(in the rows, 128 means zero)
Which row each row swaps with, under one turn or mirror:
The rows were stretched afterwards, more along some directions than others.
lirus: [151  80 171 150 110 112 109 166 132 145 142 150 119  82 130 132 162 121
 116 121 125]
Tarit: [125 172 110 165 123 137 154 148 176 128 129 146 130 117  83  94 144 152
 121 134 144]
per: [134 119 105 169 110 129 148 115 132 127 149 132 125 114 100  98 151 140
 104 127 103]
rabo: [103 130 155 117 159 129 142 130 120 125  94 150 178 110 161 107 138 138
 142 134 156]
Vovev: [154  80 170 151 109 117 110 165 125 153 140 152 125  83 138 126 167 124
 116 125 124]
bunok: [118 116 124 129 124 117 141 113 134 130  85 143 141 135 176 124 158 100
  85 132 137]
Nen: [114 123 163 116 149 126 134 140 127 128 107 142 166 100 147  99 147 135
 155 140 149]
pap: [112 129 155 125 161 137 150 140 119 134 102 145 169 107 153 112 147 130
 151 136 150]
Vem: [147  94 170 150 109 125 104 175 134 150 148 153 117  75 133 138 164 123
 123 138 134]
divag: [139 125 140 123 143 119  99 146 129 160 149 116  92 119 133  98 147 111
 114 134 134]
sufom: [150  85 168 162 113 118 119 161 133 151 143 147 113  80 132 146 165 120
 130 131 136]
bopim: [145  98 170 148 101 125 108 154 141 147 148 155 117  95 129 137 157 116
 107 125 127]
pulep: [124 139 120  92 118 118 114 151 150 123 125 129 129 136 135 139 147 131
 125 143 137]
ruv: [133 125 105 168 100 131 142 121 137 127 150 136 122  99  92  92 160 145
 109 138 100]
ganuf: [100 175 138 126 122 140 154 129 150 125 134 131 107 168  74 112 145 133
 117 137 145]
tok: [ 97 121  91 151 112 132 130 127 154 133  91 132 114 127 128 172 118 108
 124 131 174]
Fivug: [121 136 124 142 114 123 142  93 130 115 101 124 104 165 125 151 137 137
 138  85 131]
benek: [126 131 114 177  78 145 133 147 119 162 119 124 106 122 112 178 138 140
 121 113 156]
pizev: [ 96 154 137 116 118 143 155 130 130 130 133 127 101 180  80 118 147 133
 127 120 131]
tiket: [163 117  92 121  81  98 106 159 140 129 152 127 111 117 145  89 151 108
  85 123 115]
lat: [100 132 103 149  97 137 120 132 144 133 110 135 108 137 111 176 128 110
 126 129 175]
ruke: [150 131  75 122  72 112 110 156 137 129 157 122  99 126 117 115 146 116
  86 119 115]
Bipu: [166 115  88 122  84 100 113 151 133 128 144 115 110 129 144 102 146 108
  86 112 118]
Netos: [102 133 150 120 162 136 148 118 110 132  99 147 170 110 167 110 142 133
 144 148 168]
Bolo: [124 142 109 154  96 114 146  89 152 115 103 124 107 149 114 142 141 144
 121  94 132]
Govig: [ 78 166 113 148 148 168 138 112 114 127 137 149  94 154 108 140 139 143
 147 161 164]
Daso: [127 124 134 132 141 131 109 147 131 161 140 110  85 124 124 110 143 119
 121 126 141]
Gar: [122 130 110 156  89 121 141  97 139 126 103 120  93 140 118 151 137 141
 135  89 132]
Bemu: [151 131  72 127  80 106 118 156 142 138 161 114  98 125 129 110 142 116
  91 122 116]
detus: [103 131 173 129 164 140 144 137 107 133 107 159 170 115 148 118 154 134
 148 138 160]
relo: [ 96 125 137 111 140 126 146 106 123 127 128 171 119 174 121 105 150 138
 139 111 127]
gupa: [138 120 145 120 148 117  99 151 130 156 144 119  97 115 132  96 143 113
 119 127 143]
mave: [132 134 132 120 117 115 131 101 135 114 109 128 101 160 125 140 148 131
 142  88 126]
guzum: [128 128 122 157 106 123 139  99 130 119 102 123  96 142 125 157 137 130
 143 102 133]
rosi: [114 114 126 122 143 127 139 112 137 137  79 140 143 136 174 126 140 110
 107 141 143]
rute: [131 144 123 105 103 127 122 156 159 125 142 141 112 139 100 137 154 131
 115 149 131]
lon: [ 82 155 110 158 144 176 140 119 122 139 145 154  97 142  92 151 137 136
 147 171 175]
zega: [ 71 160 105 155 134 178 142 125 125 136 147 155 101 146 106 147 138 137
 139 169 170]
bini: [142 114 143 107 143 119  92 157 119 159 148 108 100 128 130 110 144 103
 122 121 132]
fud: [ 85 164 111 156 126 172 129 109 135 135 142 134  80 146 104 154 135 130
 140 163 169]
natez: [141 123 106 173 116 124 151 116 141 130 146 145 126 110 104  91 154 144
 104 131 105]
zuv: [156 126  87 134  80 101 117 150 149 124 146 122  99 121 135  92 140 111
  81 123 128]
pinab: [125 142 112 154 119 139 147 115 134 121 163 161 140 121  90  89 150 139
 102 136  95]
mivof: [130 141  92 168 107 137 148 114 136 126 160 136 119 116  89 102 151 148
 110 137 100]
silu: [151 116  76 126  83 104 122 158 136 130 141 125 117 123 140 110 143 117
  89 116 118]
govam: [130 135 135 128 143 135 110 155 135 159 154 113  89 120 121 114 145 112
 120 140 154]
fes: [112 156 107 105 109 131 121 146 156 126 138 138 111 147 101 145 145 136
 110 144 117]
pigav: [118 155 124  88 119 128 118 159 142 117 151 155 136 135 111 126 152 131
 123 154 119]
lagat: [134 131 126 129 123 133  92 166 135 160 152 113  82 107 126 106 148 107
 112 139 136]
geg: [ 88 128 142 115 142 115 148  93 126 137 130 157 119 170 121 100 160 136
 128 106 133]

per pairs with lirus
divag pairs with tiket
relo pairs with rosi
ruv pairs with sufom
geg pairs with bunok

